How far apart are the two rows of each pair, measured in a hidden way? 0 means very close, and 15 very far.
[-0.76  0.28  1.24 -0.51  0.41 -0.11  0.52  0.93]
[-0.94 -1.48 -0.84 -0.54 -1.31  1.51 -0.12 -0.34] -> 10
[ 1.29 -0.52 -0.47  0.15 -1.48  0.98 -0.82 -0.78]
[ 0.16 -1.73  0.   -0.35  0.54  1.4   0.5  -1.59] -> 9
[-1.33  0.51 -1.72  0.06 -0.42  0.81  0.25 -0.08]
[-0.49  0.01  0.11  0.53  0.02 -0.37 -0.18  0.3 ] -> 7
[-1.01  1.08 -2.07 -0.42  0.18  1.55  1.24 -0.96]
[-0.82  1.02 -1.49 -0.24  1.   -0.14  1.3   1.41] -> 7
[ 0.73  0.61  0.18  0.21  0.53 -1.86  0.12  0.95]
[ 0.84 -0.06  0.7   0.79  0.38 -0.28 -0.4  -0.77] -> 3
[-1.03 -0.72  0.47 -0.18 -0.09  0.77 -0.2  -0.87]
[-2.02 -0.17  0.18 -0.07 -0.29  0.95 -0.75  0.57] -> 7
[-1.08 -0.6   0.88 -0.52 -0.05  0.58 -0.21 -0.16]
[-0.16  0.64 -1.91 -0.18  0.97  0.7   1.17  0.5 ] -> 10
[-2.22 -2.06 -0.25  0.69  0.62  0.29 -0.86  0.27]
[-1.52 -1.09 -0.07  0.1   0.33  1.13  1.22  0.51] -> 9
[ 0.29  0.1   0.58 -0.97 -1.18 -0.06 -0.69 -1.3 ]
[-1.5   0.53 -0.19 -1.42 -0.23  0.25 -0.24  1.75] -> 9
[ 1.32 -0.82  0.23  0.61 -2.55  0.48 -1.07 -1.26]
[-1.09  0.3  -0.37 -0.51 -0.19  0.18  0.16 -0.53] -> 8
[ 0.73  0.02  0.85  0.82 -0.97  0.37  0.11 -0.7 ]
[-1.98 -1.08  0.39 -0.98  0.68 -0.12  0.85  1.34] -> 11
[ 0.79 -1.33  1.33  0.27 -0.25 -1.49 -1.56 -1.37]
[0.57 0.06 1.35 0.17 1.98 0.3  0.39 0.09] -> 4
[-1.19 -0.32  0.44  0.23  0.3   0.43 -0.32 -0.41]
[ 0.24  0.36  1.98 -0.77 -0.82 -1.48 -0.47 -1.3 ] -> 5
[ 0.41  0.34 -0.68  0.73 -1.11 -0.73 -0.93  0.72]
[-0.41  0.39 -0.2   0.28  1.43  0.04  0.49  0.23] -> 7
[ 0.07 -0.63 -0.85 -0.29  0.59 -0.39  2.02  1.86]
[ 0.91  0.88  1.2  -0.51 -1.92 -1.8   0.   -0.42] -> 1
[-0.27 -0.59  0.54  0.55 -0.27  0.65 -0.32 -0.03]
[ 0.17  0.99 -0.25 -0.04  0.24  1.27  1.25  0.25] -> 8
[ 1.41  0.84  0.05 -0.12 -1.83  0.01 -0.02 -0.01]
[-0.4  -0.82  0.05 -0.41  0.15  0.48  1.75 -0.37] -> 10
[-0.18 -0.66  0.44  1.7   0.47  0.26  1.07  0.69]
[-1.56 -1.6  -0.99 -0.84  1.12  0.5  -0.73  0.65] -> 12
[ 1.61  0.49  0.82  0.61 -0.25 -0.85 -1.48 -1.08]
[-0.36 -0.34  0.15  1.13 -1.13 -1.04 -0.66 -0.61] -> 3
[ 0.37 -2.46  0.51 -0.48  0.56  0.74 -1.13  0.51]
[ 0.23 -0.43  0.28  0.71 -1.62 -0.66 -0.42 -0.78] -> 10
[-0.57  0.55 -1.34  1.24  1.7   0.06  1.9   0.91]
[ 0.85 -1.74  1.55  0.48  0.27  0.96 -0.25 -1.2 ] -> 8
[ 1.05 -1.4  -0.7   0.18 -1.73 -0.21  0.63 -1.78]
[ 0.06  1.55 -0.57 -0.01  0.65  0.72  1.44  1.01] -> 6
[ 2.49  0.06 -0.68 -0.29 -0.01 -1.47 -1.09 -0.35]
[-0.77 -0.63  0.24  0.1  -0.38 -0.62 -1.64 -0.07] -> 11
[ 0.21  0.17 -1.06 -0.38  1.09 -0.32  0.11  1.49]
[-0.45  2.08  0.79 -0.12 -0.53  1.37  0.59 -0.25] -> 7
[-0.44 -0.82 -1.82  0.84  1.97  0.54  0.42  1.2 ]
[-0.1  -1.52  0.85  0.53 -1.58  0.25 -0.64  0.06] -> 5
[-0.45 -0.05 -2.55 -1.16  1.4   0.27  1.1   1.29]
[-0.03  0.41 -0.31 -0.24  0.66 -0.55  1.08 -0.21] -> 8
[-0.49 -0.75 -0.17 -0.39 -0.22 -0.08 -0.7  -0.79]
[ 0.89  1.14  1.65  2.11  0.91 -1.63  0.17  0.83] -> 11
[-2.6   2.66 -0.9  -0.06  1.44 -0.21  1.49  1.82]
[ 0.44  0.   -0.6   1.12  1.32  0.51  0.   -0.08] -> 4
[ 1.18  0.64  0.54 -0.08 -0.89 -0.42 -1.59 -0.03]
[-1.88  2.72 -0.74 -0.44  0.79 -0.21  0.75  0.89] -> 6
[ 1.42  0.03 -1.03  0.4  -0.24 -0.04  0.08 -0.89]
[-1.72  1.01  0.93  0.72 -0.12  0.75 -0.34 -0.88] -> 11
[-0.31  0.57 -0.31  0.49 -2.27  0.02  0.24  0.62]
[ 0.24 -0.41 -0.51  0.04  0.13  0.12  0.21  0.13] -> 5
[ 1.38  0.86 -0.46  0.84  0.04 -1.47 -0.25  0.4 ]
[ 1.32  0.22  0.96  0.07  0.16 -0.43 -0.45 -1.07] -> 2
[-0.43 -0.92  0.27 -0.09 -1.01  1.36  0.   -0.87]
[-1.44 -2.12 -0.36 -1.66  0.42  0.52 -1.17  1.46] -> 12
[-0.94  0.27 -1.02  0.09  0.54  0.64  0.42  0.41]
[-1.01 -0.64 -0.55 -0.19  0.54  0.21 -0.16 -0.11] -> 4
[-0.16  1.54  1.37 -0.26 -0.21 -1.38 -0.65  1.12]
[-1.42  1.42  1.51 -1.12 -0.7   1.15 -0.2   0.95] -> 11
[ 0.63  2.34 -0.84 -0.1   0.    0.63  1.01 -0.07]
[ 0.79  2.19  0.38  0.51  1.87 -0.68  1.66  0.08] -> 13
[ 0.61  0.74  1.55 -0.05 -0.38 -0.62 -0.14  1.95]
[-0.3  -1.44 -0.89 -0.57  0.44 -0.04  0.26  0.03] -> 5
[-0.38 -0.87 -0.59 -0.3   0.    0.71 -0.41 -0.36]
[-0.17  0.53 -0.19  0.47 -0.84 -1.61  0.07 -0.25] -> 10
[ 1.33 -1.23  1.04  0.6  -0.91  0.3   0.13 -0.28]
[ 0.46  0.37  0.07  0.31 -0.73 -0.34 -0.66 -0.05] -> 3
[-1.63 -1.01  0.31 -1.03  0.93  0.87 -0.83 -0.13]
[-0.24 -0.35  0.09  0.63  1.36  0.57  0.16 -0.75] -> 11
[ 1.98  0.33  0.27 -0.2   0.33 -0.7  -0.76 -0.37]
[-1.24  0.78 -0.3   0.47  0.11 -0.53 -0.32  1.49] -> 7
[-0.83 -0.58 -0.4  -0.6   1.48  0.51 -0.63 -1.14]
[-0.9  -1.88  0.59 -0.01 -0.83  0.69 -1.   -0.1 ] -> 7
[ 1.08 -1.67  1.76  0.32 -1.59 -0.01 -2.03 -0.59]
[-1.79  0.14 -0.15 -1.4  -0.62  0.24 -1.68  0.86] -> 7
[ 1.12  0.34  1.14  0.91  0.59 -0.57 -0.67  0.23]
[ 0.86  1.29  0.54  0.03 -1.25 -0.13  1.06 -0.49] -> 9
[ 1.48  1.31  0.83  0.93 -0.11 -0.11 -0.14  0.61]
[-1.15  1.23 -0.11 -0.85 -0.02  0.99 -0.05 -0.01] -> 6
[ 0.07 -0.16  0.09  0.37 -0.43 -0.24 -0.6  -1.38]
[-1.07  0.2  -1.22 -0.37  0.83  0.6   1.53  2.36] -> 6
[-1.17 -0.14 -0.07  0.21 -0.32 -0.14  0.61 -0.34]
[-1.35 -0.23  0.48  0.05 -0.38  0.85 -0.88  1.09] -> 13
[ 1.02  0.85  1.91 -1.02 -1.09  0.24 -2.23 -0.68]
[ 1.1   1.74 -0.16 -0.11 -1.74 -0.58  0.53 -1.93] -> 15
[-0.72 -0.22 -0.32 -0.87 -2.12  1.2   0.16 -0.07]
[ 0.1   1.84 -1.02 -0.1  -0.7  -1.9   1.25  2.29] -> 13
[-0.09  1.3  -1.59  0.39 -0.8   0.54  1.47  0.33]
[ 0.64 -0.49 -0.93 -0.19  1.07  1.72  0.79 -1.46] -> 3
[ 0.09  1.05 -0.33  0.84 -0.52  1.02 -0.09 -0.32]
[ 0.22 -0.31 -1.27  0.45  0.01  1.15  0.84  0.39] -> 2
[ 0.22  0.74 -0.86  0.21 -1.35 -0.41 -1.1  -1.08]
[ 1.16 -1.7   0.43 -0.34  0.68  0.71 -0.97  0.51] -> 6
[ 0.09 -0.79 -0.1   0.44  1.16  0.87  0.32 -0.18]
[-1.59  0.27 -0.44 -0.55  1.45  1.13  1.32  1.01] -> 3
[ 0.46  0.49 -1.11 -0.53  1.19  1.96  1.37 -0.8 ]
[ 2.15 -0.39 -0.14  0.08 -0.97  0.14  0.79 -0.21] -> 2
[ 0.04  0.08 -0.83 -0.22  0.83  0.54  1.48  0.01]
[-1.53 -0.33 -0.46  0.31  0.91  0.01  0.27  0.22] -> 9
[ 0.03  0.61 -0.09 -0.7  -0.4  -0.18 -0.2  -0.61]
[ 2.32 -1.   -0.16  0.06 -0.08 -0.7  -0.36 -1.39] -> 7
[ 0.64  1.19 -1.14  0.53 -0.35 -0.96  0.19 -0.26]
[ 0.13 -0.55 -0.38 -0.17 -0.87  0.79 -0.74 -0.7 ] -> 10
[ 2.55 -0.43  2.18  0.16 -1.87  0.49 -1.59 -1.57]
[-0.32 -1.93  1.02  0.2   0.18 -0.59 -1.    0.37] -> 14
[-0.25  1.07  1.38 -0.83 -0.67 -0.7  -0.69  1.1 ]
[-0.69  0.5  -0.04 -0.22  1.62 -1.01 -0.35  0.3 ] -> 10
[-1.63  0.71 -0.77 -0.25  1.11 -0.57  0.94  1.5 ]
[ 1.55 -0.04 -2.05  0.47  0.49 -1.37 -0.28 -0.64] -> 10
[-0.42 -0.36  1.31  1.11  0.86 -0.13  0.33 -0.23]
[ 0.29  0.4   0.99 -0.06 -1.92 -0.08 -1.03  0.71] -> 15
[-1.14 -0.28 -2.48  0.39  2.89 -0.01  1.75  2.93]
[ 0.68  0.34  0.03 -0.29 -1.87 -0.4  -0.49 -0.54] -> 9
[ 1.54 -0.36 -1.55  1.12  0.08 -0.69 -0.04 -0.14]
[ 0.1   0.39 -0.14 -0.19  0.64  0.66  1.02  1.11] -> 8
[ 1.26  0.95  0.65  0.12 -0.88  0.03 -0.42 -0.84]
[-0.49 -1.09 -0.41 -0.59  1.3  -0.55  1.3   0.27] -> 11
[ 1.42 -1.47  0.36 -0.65 -1.03 -0.18 -1.95 -1.89]
[ 0.84 -0.04  0.79  0.2  -0.52  0.64 -0.22 -0.88] -> 3
[ 2.   -0.71  0.85  0.47 -1.33 -0.62 -1.4  -1.55]
[ 1.52 -0.74  1.86  1.2  -3.03 -0.49 -2.54 -1.63] -> 5
[-1.04 -0.33 -0.01 -0.95 -0.33  0.81 -0.78 -0.27]
[-1.47  1.38 -1.84 -0.66 -0.4  -0.23  1.25  0.16] -> 10
[-0.3   0.79 -0.51  0.47  0.62 -0.46 -0.01  0.87]
[ 0.22 -0.29 -1.01  0.33 -0.37 -0.39  0.74  0.76] -> 5
[-1.49  0.74 -0.13  0.4  -0.71 -0.19  0.73  0.73]
[-0.2  -0.43 -0.28  0.82 -1.12 -0.61 -0.91 -1.24] -> 2
[ 0.51 -0.32 -0.96 -1.49 -0.6   0.27  0.92 -0.55]
[ 0.06 -0.13 -2.9  -0.21  2.54  0.01  2.57  0.86] -> 10
[-0.31  1.35 -0.96 -0.39  1.2   0.68  1.81  2.64]
[ 0.42  0.26  0.29  1.14  0.28  0.04  0.78 -0.19] -> 9
[-1.19 -1.6  -0.48  0.54 -0.56  0.07  1.19  0.71]
[ 0.12  2.13 -1.04  1.21 -0.93  0.21  1.22  0.64] -> 10
[-1.31 -0.13 -1.35 -0.16  0.83  0.06  1.11  1.01]
[-0.64  0.28 -1.16 -0.67  1.54  0.12  0.35  1.43] -> 4
[ 1.85  0.61  0.69  0.91 -1.13  0.4  -0.18 -2.12]
[-0.72  0.16 -1.22  0.33  0.71  0.73  0.34 -0.4 ] -> 7
[-0.15  0.79 -0.82  0.79 -0.37 -0.01  0.86  0.79]
[-0.4   0.68 -0.6  -0.48  1.7   0.06  1.05  0.99] -> 4
[-0.41  0.05  0.92 -0.41  0.48  1.51  0.29 -0.9 ]
[-1.27 -0.22 -0.55  1.21  0.82 -0.11  1.52  0.75] -> 10
[ 0.16 -0.4   1.18 -0.41 -1.01 -1.18  0.46 -1.21]
[ 0.11 -0.38  1.05  0.61  0.21  1.2   0.86 -0.45] -> 7
[ 1.4   0.21  1.66 -0.25 -0.68 -0.55 -0.98 -0.76]
[ 0.28 -0.21 -1.12  0.91  0.43  0.7   1.56 -1.03] -> 10
[-1.98  0.69 -0.21  0.08  0.53  0.41  1.67  1.52]
[ 1.03 -0.5   0.25 -0.9  -2.4  -0.29 -0.88  0.12] -> 10
[ 1.25  0.83 -0.57  0.23 -0.91 -0.73  0.22 -0.16]
[ 0.48  0.3  -0.82 -0.23  2.86  0.75  0.37 -0.45] -> 6
[-1.53  0.45 -0.8  -0.1   0.86  0.38  0.5   0.63]
[ 1.77 -1.32  0.14 -0.63  0.13 -0.46 -1.07 -0.01] -> 3
[ 1.08 -1.15  0.28  0.02 -1.03  0.19 -1.64 -1.09]
[-0.84  1.27  0.07 -1.02  0.96 -0.33  0.99 -0.75] -> 10
[ 1.2  -0.67 -0.36 -0.14 -0.17 -0.14  0.31 -0.42]
[-1.58 -0.22  1.04  0.04  0.13 -0.14 -0.77  0.08] -> 13
[ 0.51  0.37 -0.81 -0.14 -0.09 -0.17  1.74  0.39]
[-0.77  1.11 -0.66  0.42  1.48  0.21  1.09  0.66] -> 6
[ 0.82 -0.21  0.58  0.25 -2.13 -0.15 -1.15  0.36]
[ 0.46 -1.24  1.01  0.72 -1.31 -0.39 -0.45 -0.93] -> 10
[-2.17  1.36 -1.78  0.23  2.69  0.77  1.36  3.91]
[-0.72  0.4   0.75 -0.35  2.37  0.   -0.97  1.66] -> 6
[ 0.48  0.31  1.07 -0.78 -0.43  0.29 -0.32 -0.01]
[-0.99 -0.66  0.68  0.09 -1.31  0.45 -0.32 -0.28] -> 3
[-0.93 -0.18 -0.31 -1.24 -1.14 -0.24  1.32 -0.03]
[ 1.23  0.59 -0.02  0.02  0.8  -0.75  0.34 -0.44] -> 5
[ 1.3  -1.18  0.89  0.61  0.12 -0.23 -0.94 -1.32]
[ 0.93  1.31  0.36  0.35 -0.93 -1.49 -1.21  0.55] -> 4
[ 0.52 -0.85  2.47  0.59 -0.34 -0.29 -0.16 -0.69]
[ 0.02 -1.42 -0.15 -0.23 -0.2   0.16 -0.39 -1.54] -> 4
[-1.86 -1.24 -0.57  1.18  0.44  1.74  0.96  1.32]
[-0.68 -1.08 -0.85  0.29 -0.22  0.02 -0.31 -0.99] -> 6
[ 1.24 -1.47 -0.27  1.12 -0.68  0.15 -1.46 -1.28]
[ 0.75 -0.06  0.13 -0.72 -1.19 -0.56 -1.16 -0.5 ] -> 3
[-0.22  0.67 -0.07  0.26  1.78 -0.38  0.53  1.25]
[ 1.71 -1.14 -0.02  0.75  0.11 -1.22  0.38 -0.03] -> 7
[-1.07  0.54 -0.91 -0.26 -0.98  0.86  0.66 -0.62]
[-1.42  1.09 -0.7   0.33 -0.02 -0.05  1.27  0.88] -> 6
[ 1.1   0.05 -0.24 -0.78 -1.58 -0.04  2.04 -1.3 ]
[ 1.16 -0.49  1.32  0.11 -0.82  0.5  -1.78 -0.5 ] -> 15
[1.54 0.11 0.51 0.32 0.73 0.17 0.08 0.19]
[ 0.69  0.37 -0.39  0.54  1.67  1.2   0.45  0.02] -> 1
[ 0.69  1.68  0.13 -0.36  0.08 -0.42 -0.17  0.59]
[ 1.17 -1.68  1.17 -0.02 -1.02 -0.54 -1.64 -1.06] -> 5
[-0.32 -0.14 -0.14 -1.62 -0.97 -1.29 -0.79  1.5 ]
[-1.81 -1.23 -0.37 -0.16  0.99  0.56  0.89  0.73] -> 7
[ 0.89  0.02  1.06 -0.21 -0.96  0.04 -2.15 -2.25]
[-0.63  0.97  0.68 -0.58  1.14  0.77 -0.62  0.15] -> 3
[ 2.21 -1.18 -0.54 -0.54  0.12 -0.38 -1.62 -0.33]
[ 0.   -0.33  0.63  0.15 -0.77 -0.46 -0.85 -0.74] -> 5
[-0.49  0.61  0.51 -0.84  1.38  1.66 -0.54  0.48]
[-0.07 -0.88 -0.19  0.55  1.16  0.22  1.04  0.22] -> 14
[-0.34 -0.84  0.55  0.7   1.03 -1.82 -0.33  1.83]
[ 1.26  0.14  1.11  0.01 -0.44 -0.09  0.09 -1.62] -> 13
[-0.82 -0.25 -0.46 -0.48  0.34 -0.27 -0.06  2.22]
[-0.13  0.98 -0.97 -1.06  1.82  0.03  0.25  1.  ] -> 5
[ 1.48  0.37 -0.46 -0.06 -0.17 -0.73  0.9  -0.58]
[ 0.69 -0.3   0.37  0.63 -0.54 -1.   -1.14  0.69] -> 12
[-0.8  -0.02 -0.74  0.49  0.28  0.37  1.42  0.06]
[ 1.4  -0.41  0.5   0.22 -0.55 -0.34  0.87 -1.16] -> 4
[ 0.39 -0.45 -0.57 -0.48  0.3  -0.41 -0.98 -0.85]
[ 0.7   0.71 -0.49  0.09  0.66 -0.68  0.16  1.29] -> 2
[-1.06 -0.7  -1.41 -0.04  2.7  -0.27  0.26  1.06]
[-0.89  0.48 -0.04 -0.64  2.57 -0.17  0.41  1.  ] -> 2
[ 0.44 -0.54  0.25  0.48  0.6   0.28  1.21 -1.21]
[-1.29 -2.11 -0.13 -0.62  0.08  0.52  0.    0.45] -> 14
[-0.57 -0.36  1.62 -0.4  -0.13  0.09 -0.33  0.17]
[ 0.4   0.49  0.94  0.3   1.04 -0.05  0.79 -0.63] -> 10
[ 1.7  -0.04  1.56  0.36  0.71 -0.36 -1.57 -1.32]
[-0.74  1.58 -1.18 -0.55  0.64 -0.11 -0.35 -0.1 ] -> 4
[ 0.35  2.13 -0.83  0.12 -1.39 -1.06  0.02  0.07]
[-1.81  1.58  0.37 -0.16  0.26 -0.38  0.8   1.92] -> 10
[ 0.31  0.01  0.18  0.48  0.96 -1.91 -1.69 -0.23]
[ 1.01  0.88  0.85 -0.81  0.38 -1.29 -0.34  0.8 ] -> 8
[ 0.38  1.24  0.96  0.82  0.08 -1.41  0.11  0.37]
[ 1.18  0.42  0.92  0.3   0.21  0.07  1.18 -1.26] -> 7
[-0.16 -0.1   0.36 -0.53  0.18  0.54  0.1   0.43]
[ 0.73  0.7  -0.23  0.11  1.95 -0.65  1.7   0.24] -> 14
[-0.81  0.71  2.08 -0.38 -0.46 -1.   -0.71  0.65]
[-0.23  0.23  0.56  0.01 -1.04 -0.47 -1.72 -0.05] -> 5
[-0.32  1.14 -1.29  0.51  1.42 -0.25  0.38  0.93]
[-0.97  0.97 -0.58  0.22  0.5  -0.61  0.64  1.1 ] -> 2
[ 0.19  0.22  0.45  0.33  1.77 -2.06 -0.49  2.01]
[ 1.18 -1.32  1.53 -0.96 -1.42 -0.19 -2.04 -1.76] -> 12
[-0.74  0.79 -1.27  0.   -0.39 -0.03  0.16  0.58]
[ 1.03 -0.07  0.94 -0.73 -1.02  0.06 -0.47 -1.6 ] -> 2
[ 0.96  0.4   0.64 -0.48  0.91 -0.91  0.08  0.63]
[-1.41 -0.56 -2.18  0.86  0.92  0.04  1.76  0.29] -> 6
[-0.24  0.61  0.76 -0.74  1.66  0.03  0.86  1.1 ]
[-1.63 -1.66 -0.06  0.37  0.58 -0.3  -0.36 -0.75] -> 7
[-0.05  0.19 -1.3   0.38  2.12 -0.34  0.44  1.53]
[ 1.49 -2.07  1.89 -0.39 -0.38 -0.48 -1.86 -1.43] -> 4
[ 0.46  1.04 -0.28 -0.76  0.45  0.9   0.01  0.44]
[-0.66 -1.8   1.11  0.    0.17  0.8   0.96 -0.35] -> 10
[-0.83 -1.68  2.93  0.27 -0.4  -0.55 -1.9  -0.85]
[ 0.13  0.72 -0.88 -0.32  0.55 -1.82  0.68  1.12] -> 13
[ 0.74  0.43  0.38  0.92 -0.55 -1.04 -0.43 -0.36]
[-0.47  0.85 -1.08  0.18  1.01 -0.14  1.56  0.67] -> 2
[-0.74 -2.3  -0.09 -0.76  0.05  0.2  -0.49 -0.28]
[-2.1  -2.04 -0.31 -1.64  0.45 -0.43 -0.79  1.91] -> 8
[-0.96  0.76 -0.29  0.29  1.37  0.74 -0.31  1.14]
[-0.65 -0.11 -0.63 -0.09  0.33  0.16 -0.53  0.06] -> 3
[-0.65 -0.07 -0.07  0.09  0.81 -0.16  0.66  0.96]
[-0.84 -0.65  1.4   0.05 -0.97  1.1  -0.35 -0.51] -> 7
[-1.28 -0.65  0.35 -0.6   0.52  0.14  0.31  0.45]
[ 0.59 -1.91 -0.07  0.56  0.2   1.   -0.71 -0.03] -> 6
[-0.41  1.1  -2.21  0.66  0.    0.08  1.49  1.08]
[ 0.39  0.1  -1.2   0.47  1.52  1.33  1.25 -0.21] -> 1
[-1.25  0.37 -1.14  0.86  1.06  0.8   0.87  0.8 ]
[ 0.38 -1.83 -0.41 -0.88 -0.36 -0.51  0.34 -1.27] -> 4
[-0.08  1.39 -1.38 -0.72 -0.66  0.71  1.95 -0.22]
[ 0.78 -2.27  0.06  0.26 -0.58 -0.26  0.07 -0.75] -> 10
[ 1.31  0.6   1.62  0.6  -0.12 -0.67 -0.52  0.17]
[-0.12  0.31 -0.04  0.18 -1.04 -0.11  0.38  0.01] -> 4
[ 0.32 -1.41 -0.69 -0.72 -1.03  0.02  0.16 -0.64]
[ 0.86 -1.36  0.97 -1.02 -1.5   0.44 -2.02  0.57] -> 14
[-0.22  0.79 -1.28  0.47  2.19  0.05  0.67  0.76]
[ 0.13  0.6  -0.05  0.46 -0.26 -0.41  0.76  1.14] -> 4
[ 0.56  0.34  0.32 -0.4  -0.35 -1.01 -1.86 -0.62]
[ 2.52  2.41  1.28  0.06 -1.19 -0.99 -0.15 -0.37] -> 11
[ 0.37  0.04  0.72 -0.6  -0.67 -0.27 -1.39 -1.6 ]
[ 1.94 -0.5   0.6  -0.41 -1.35 -0.02 -1.   -1.26] -> 6
[ 0.54  1.06 -0.09 -0.07 -0.28 -0.58  0.73 -0.31]
[-0.5   0.93 -1.47 -0.41  1.78  0.4  -0.03  0.  ] -> 6
[-0.58 -0.29 -0.14 -0.03 -0.43 -1.1  -1.44  0.86]
[-0.26 -2.67 -0.72 -0.53 -0.15  0.11 -0.51  0.01] -> 4
[ 1.54 -0.47  0.09  1.67 -0.52 -0.75  0.57  0.58]
[-0.84  0.96 -2.02 -0.9   1.   -0.04  1.34  1.42] -> 6
[-1.21 -0.03 -1.09 -0.73 -1.06  0.91  1.88 -1.8 ]
[-1.09 -0.55  0.7   1.51  0.61  0.14  0.24  1.46] -> 13
[ 2.35 -0.15  0.32  0.31 -0.32  0.52 -1.1  -1.35]
[-1.78  0.49 -0.62  0.19  1.21 -0.89  0.99  1.49] -> 14
[-0.22  0.99 -0.71 -0.68  1.03 -0.32  0.48  1.41]
[-0.05 -1.22  0.17  0.21  0.2  -0.07 -1.29 -1.91] -> 5
[-0.75 -1.03  0.24  0.74  1.2   1.    0.81  0.97]
[ 0.2   0.    0.66  0.38  1.15  0.86  0.01 -0.91] -> 3
[-1.81 -0.18 -0.98  0.09  0.96  0.4   0.69  0.77]
[-0.88  0.95 -1.7  -0.27  0.72  0.29  0.95  1.29] -> 6
[ 0.8  -1.58  1.04 -0.06 -1.23  0.11 -0.95 -0.95]
[-0.11 -0.88  1.21 -1.38 -1.03 -0.25 -2.09 -1.02] -> 7
[ 1.71  0.66 -0.2   0.1   0.05 -0.24 -0.04 -0.18]
[-0.85  0.32 -2.3  -0.61  1.63 -0.92  1.53  2.21] -> 7
[-0.72  0.69 -0.36  0.19  0.37 -0.04  0.77  0.45]
[-0.72 -1.34  1.66 -0.34 -0.65  0.36 -2.16 -1.49] -> 11
[-0.58  0.37  0.39  0.22 -1.55 -0.53  0.16  0.4 ]
[ 1.64 -0.56  2.56  1.41 -0.23 -0.11 -2.27 -2.01] -> 5
[-0.13  0.26 -0.27 -0.87  0.41 -0.09 -0.39  0.8 ]
[-0.67  0.4  -0.53  0.45 -0.14  0.3   1.04 -0.28] -> 8
[ 1.24 -0.73  0.03  0.64  0.25 -2.04  0.61  0.08]
[ 1.69 -0.2   0.22 -0.92 -1.53 -0.73 -0.78 -0.64] -> 15
[-0.05 -0.67  1.19  0.39  0.47 -0.45 -0.18  0.28]
[ 0.21  0.42  0.88  0.79  0.5  -1.   -0.55 -0.12] -> 3
[-0.25  0.58 -0.52 -0.31 -1.07 -1.28 -0.01  0.79]
[ 2.32  0.22  0.49  0.56 -0.54 -1.15 -0.14  0.02] -> 6
[ 0.47 -0.29  1.31  0.22 -2.42  0.18 -2.1  -1.76]
[ 0.4   1.79 -2.37 -0.7   0.46 -1.13  2.53  1.22] -> 15
[ 0.61  0.57  0.45 -0.59 -2.14 -0.35 -0.25 -0.71]
[ 0.08  1.14 -0.22  0.08  0.53 -0.36  0.67 -0.74] -> 9
[ 0.49  0.15  2.93  0.78 -1.28 -0.53 -1.97  0.53]
[-1.99  1.04  0.45 -0.14  1.79 -0.57  1.13  2.51] -> 8
[-1.05  0.11 -1.56 -0.14  1.49  0.56  0.17  0.46]
[-1.47  0.73 -1.46  0.18  1.79 -0.1   0.72  0.17] -> 6
[ 0.28 -0.47 -0.85  0.08 -0.91 -0.18 -0.28 -0.31]
[ 1.63 -0.54  0.16  0.66 -0.24 -0.98 -0.91 -1.16] -> 6
[ 0.56 -0.74  0.31  0.17 -1.2  -0.56 -0.8  -1.21]
[-1.03 -0.3  -1.01  0.27  1.32  0.3   0.64  1.71] -> 4
[ 0.52 -0.76 -2.    0.07  0.62 -0.31  0.88 -0.57]
[-0.51  1.83  0.56  0.25 -0.27 -1.32  0.45  1.91] -> 9
[ 0.2  -1.13  0.82 -0.25 -1.12 -0.69 -1.54 -1.01]
[ 0.   -1.04 -0.58 -0.6  -0.81  1.01 -0.1  -0.01] -> 9
[ 0.85  1.04 -0.31 -0.11 -0.57  0.07  0.57 -0.34]
[ 0.02  1.04 -0.12  0.2   1.93  0.35  1.56  0.41] -> 7
[-0.38  1.22  1.62 -0.09 -0.45 -1.67 -0.1   0.67]
[-1.27 -1.09 -1.7   0.69  0.12  0.13  1.2   0.56] -> 6
[ 0.67 -0.92  1.04  0.7  -1.06 -2.04 -0.7  -1.52]
[ 0.58  0.14 -0.41  0.19  0.47  0.1   0.13 -1.2 ] -> 9
[-0.37  0.72  1.82 -0.78 -0.2   0.02  0.63  0.27]
[ 0.17  0.53  2.07 -0.03  2.23 -0.14 -0.19  0.  ] -> 7
[-0.3  -0.28  0.21  0.4   0.49 -1.04  0.07  0.17]
[-1.75  0.04  0.94 -0.23 -1.02  0.48 -0.95  0.1 ] -> 13
[-1.7  -1.51  0.45 -1.22  1.05  0.03 -1.22 -0.08]
[-1.28 -0.03  0.09 -0.2  -0.32  0.06 -0.53 -1.78] -> 10
[ 1.05  0.    1.45  0.73 -2.09 -1.36 -1.2   0.17]
[-0.61 -0.44 -0.55  0.31  1.13 -0.54  0.22  1.04] -> 5
[ 0.05 -0.77  2.1   0.41 -0.68 -1.06 -1.21  1.53]
[-0.49  1.39 -0.99  0.25 -0.46 -0.75  0.35  0.69] -> 11
[ 0.96  0.15 -1.18 -0.1   1.04  0.11  0.8  -0.22]
[ 0.45  1.34 -0.76  0.48 -0.04 -1.08  0.06  0.8 ] -> 4
[ 1.64  1.97  0.74 -0.21  0.06 -0.87 -1.01 -0.83]
[ 0.92 -1.14  2.01 -0.1  -0.07 -0.47 -1.84 -0.47] -> 9
[-0.14  0.21 -1.32 -0.11  0.04  0.38  0.73  0.47]
[-0.05 -0.04  0.05  0.23  1.02  0.44  1.14 -0.03] -> 6
